Named moves (each a turn or a mirror), then the moves between two rows, first move first; the first pair answered:
move D:
[  5 -17  37 -10 -33  -6   1  -7 -38  31  15 -18   8  32  -7  15   5  34
  26   9  -4 -26   9 -23  -3] |-> [ 23  -6  -1 -15 -30  -2  -3 -31 -19  32   8 -18 -15  39 -23   0  26  10
  44  28  -4 -25  -6 -13 -20]
[-37 -22  44  -1  11 -14 -15  45 -43  -2  47  -5  25 -37 -31  21  25  65
  11 -44 -23  -8  49 -33  27] |-> [  7  -2 -66   4  -1   4 -23 -17 -13  -3 -14   8 -34 -14 -72 -19  91 -22
  40   9 -42  -7   1  -9 -16]
[ -2  22 -11   7  28 -13  33  -6   6 -20  -3   6   5   3   0  50  -7  26
   5 -37  13   2  42   2  11] |-> [ 19  22 -45   3  27  -3  32 -30  16 -17 -30  13 -15   4 -11  35  14   4
  14 -15  12   8  28  16  -5]
[-18  -5  12  13 -10   0  13   9 -13  -3 -16   6 -12  -3  20 -14 -26 -22
 -12   8   6   0   1  23  25] |-> [-13  -3  -3  10 -10  -2   9   4  -9   1 -22   7 -18   0   5 -13 -18 -24
  -8  10   9  -7  -3  20  12]
move Y:
[ 16 -20 -20  26 -23 -32  29  29 -26 -12  -9 -56 -35  -1  29  38 -26  -3
 -35 -15  17 -27  12 -38  -3] |-> [ 25   6 -47  13   6 -26  40  -2 -18 -24   2 -27  -7   6  16  46   2  17
 -14 -33  13  -8  42 -33  -9]
[ 28  23   3 -26  -4  13  17 -22  44   7 -25   1 -13  33  35  20 -22 -18
  18   3   5 -15  39  47 -16] |-> [ 23  12  -1 -26  -1  12  14 -22  47   4 -33   9 -14  30  27  11 -19 -20
  24  15   3 -11  39  39 -15]
[ 34  10 -32  21   6  -5  21 -27 -10   0  -8 -12 -29  12   6  22  20 -10
  12   5   1 -20  19 -15 -26] |-> [ 33  17 -44  13   7   2  22 -29  -2  -2  -8   1 -22   2  -6   0  21  -8
  20  18   0 -12   8  -6 -16]
move T:
[-25  -2  -2 -22  -1   3   9  35  -2  12  10  16   6  20  44  17 -54  23
   0 -36   7   5  15  30  56] |-> [ 14  24 -21 -29  20  11  36  11  14  20 -16   3 -11  29  38  44 -34   8
  26 -49  10  -5  16  38  22]
[ -8  -7   2 -21 -14  -8 -14  16  30  11   1 -25   4 -26 -44 -32   6 -34
   5   4  -5  -3   7   4 -11] |-> [-13 -12   8 -16 -12  -7 -12  25  37   8 -13 -25  -1 -22 -31 -35  -7 -41
  -4   5   0   8  -1   9  -3]
[ 23 -16  26  -2 -18  -2  -5   2 -20 -13  28 -41  -5  14   8  -1 -13  14
 -20 -19  13 -34 -10 -33 -29] |-> [  5 -18  30   2 -28  -5   1  10 -19 -17  27 -41  -9  13  17   3 -34   4
 -35 -17  16 -37 -11 -19 -24]
[-34  14 -26 -11  28   5  -2   0  -6 -10  -4  44  25 -18  11  -5  -5   1
  12  28  20  27  24  35  43] |-> [-18  27 -28  -9  37   7  11 -20  -5  -3 -14  34  17  -6   9   9   4   0
  22  21  13  28  26  38  26]
Pairs:
Each pair is 2 to 3 moves apart.
[-35  25 -58  -7  -8  23 -48  26  40 -34  20  68  29   6   3 -48 -11  27
   9  -6  18  44  29  34  49] |-> [  5  -8 -43  17 -51  19 -48  32  30 -16 -30  20 -72  17  12 -66 -14 -41
 -22  23   8  11 -25  43   6]  Y, Y, D
[  7  13 -44 -25   0  -4 -10  -9 -14 -14  20 -19 -11  -1 -35   4  87   4
   2 -20   4   0   0 -30 -27] |-> [-54 -13  18  -2 -18 -11  -4  45 -38  -9  29 -10   2 -22  18  16   1  22
 -29 -28  12   7   0 -20  34]  D, T
[ 17 -11  28 -13 -21  12  -1   0  15  28 -13 -12 -27  29  11 -47  -2 -53
  19  20 -20  -6 -79  20 -34] |-> [ -1 -12  83 -13 -11   3  16  30  -7  35   5 -24   4  23  38   4 -43  -8
   6 -15  -9  -9 -47  14 -17]  T, D, T
[ 38   0  14 -34  22  16  29  -5 -11  18 -21  -3 -27  20 -28  13 -24 -18
  35 -28 -17  -7 -10  32  -2] |-> [ 45   3   3 -47  21  11   8 -11 -13  12   0  -5  -8  22 -45  -2   5  -6
  38 -35 -25  -7  -6  12  -9]  D, T, D
[-19  15  19 -15  -6  26  13  21   8  22  30  38  28  -4  31 -30 -39  22
  26  46  32  14  -5  35  44] |-> [  9  14 -18 -11 -13  23   3  -4  21  22  -9  19 -14  11  16 -48 -13 -21
  26  74  24   6 -34  48  15]  Y, D
[-34  -7   1  16 -16 -21 -14  26 -18 -16  21 -16  -3 -14  20  14 -26  15
 -34 -26  -3  -2  19 -18  31] |-> [-40   0 -41   8   0 -16 -11   6  -4 -27  21  18  14  -8  -2 -18  -9   3
  -5   2  -3  20  21 -12  49]  Y, Y, Y
[ 33   8  26   7 -22   8  -3   8  -2  18  19 -40   9  31  -3  40   9  20
   2   8  -5  18 -17 -15 -52] |-> [ 16   2  -7  19 -39  14 -13  12   5  13  -8 -24 -34  25   0   7  -2 -28
   3  47   1  27 -39  11 -26]  T, T, D
[-39 -34 -50  23 -35  -5   5  19 -21 -19  -1  -9 -13 -50   4  -8 -79 -10
 -39  -6   6   1  -5  11  85] |-> [ -2 -22 -99  22 -35  -4  14 -18   1 -17 -33 -25 -59 -28 -13  -7 -34 -48
 -34   1  -8  -5 -16   9  49]  Y, D
[-28 -13  33   5  -8 -12  18  31 -26 -15   2  -3   5 -24  21  19 -63  27
 -28 -23   8  10  19 -12  46] |-> [-11 -14  34   9 -33 -13  13  36 -23  -6 -12 -25 -29 -22  29  20 -60   2
 -40 -20   8 -10   0 -15  27]  D, Y, D
[-47  -4  23  29 -10  -6  10  44 -15  17 -28 -12  24 -26   8   8 -50  13
  -1   3  14  39  40  48  47] |-> [ -8  32  -2  25  25  -6  42  12  -3  14 -41 -17  25  -9   1  48 -18  25
  24 -24  18  43  64  42   0]  Y, Y, T
[ 10  15 -38   3  17   2  34 -20  10  -3 -33  21 -20  -1  14  28  -5 -15
  10   7  10  -2   7  22   0] |-> [  8   3  -9   5   4  -2  33   3   7   4 -39   4 -41   7  29  21 -20 -22
 -10   8  13 -15 -10  21  -8]  Y, Y, Y
[-42  -7   1  -3 -37  13 -61  26 -10   7  56 -40  13 -10  -2 -31 -38  -5
   3  35 -13 -56 -13 -27  31] |-> [  8  23 -52   0 -17  29 -16 -20  17  26 -10 -46 -50  16  -7   0 -25 -47
  31  46  -7 -65 -18   6 -16]  D, T, T
[-35  -6 -42 -25  13   4 -13   9 -15 -33  -7  43  16 -20  -3 -24  23  -5
   8  21 -10  35  10   1  44] |-> [-35 -14 -26 -19  -8   3 -16  17 -18 -28 -22  35 -11 -18  10 -43  15 -24
  -6  40  -9  21  -7  10  41]  D, Y, D
[ 49  28 -53 -26  22  10   5 -23  36 -18  -7 -10 -13  -6 -44 -10  70 -29
  28  17 -12  27   1 -12 -24] |-> [ -1  21  13 -28  36   6  -1   6  19 -17  53  14  69 -21 -13   0  23  36
  22 -10  -4  47  36 -15  31]  D, Y
[ 23  14 -39  -3  26   2 -35 -30  -5 -51 -31 -13  -2  13 -28   1  33  -5
 -14 -19  -3  -4   7 -18   6] |-> [-10 -22  35   4  -1  -9 -45  25 -22 -34 -17 -32  -4   0   5   3 -14  12
 -40 -27   3 -15  -6 -19  35]  Y, Y, D
[ 36  16  16  -3  19  -5  18 -12 -21 -15 -14 -31  14  10  -5  65  -7  59
 -16 -68  -6 -29  24 -51 -18] |-> [ 45  14 -71  -1   1   4 -16 -54   3 -35 -38 -16 -34   7 -44 -10  38  -6
   3  -5 -18 -20 -25 -36 -32]  T, D
[-44 -27  -2  22 -49   4 -44  30 -26 -28   6  22 -36 -15   8 -57 -28 -35
 -29  41  -9  19 -31  13  47] |-> [ 33  -3 -40  23 -40   3  -9 -13  -7 -16 -30 -29 -91  13  -4  -8  24 -62
 -17  14  -5 -14 -29  -6 -46]  Y, D, T
[-25 -42  70 -17 -59  -1  -8  29   4 -36  17 -37  32  -8 -25 -32  -2  11
 -41  30 -23 -37 -61 -32  42] |-> [  2 -32  18  -4 -58   9  15   0  24 -35 -42 -26 -29   7 -30 -40  -5 -42
 -28  68 -25 -40 -77   9  23]  D, T
[ 37  22  -6   9  18  18  16 -12  12  12 -37 -17  -1  43   0  40   8  -2
  14 -24 -22   1  -7   8 -41] |-> [ 15  12  24  -8  23   7  -3  15   0   1  12 -28  41  29  -1  34  10  41
   2 -42 -22  -5   7 -32 -24]  D, T
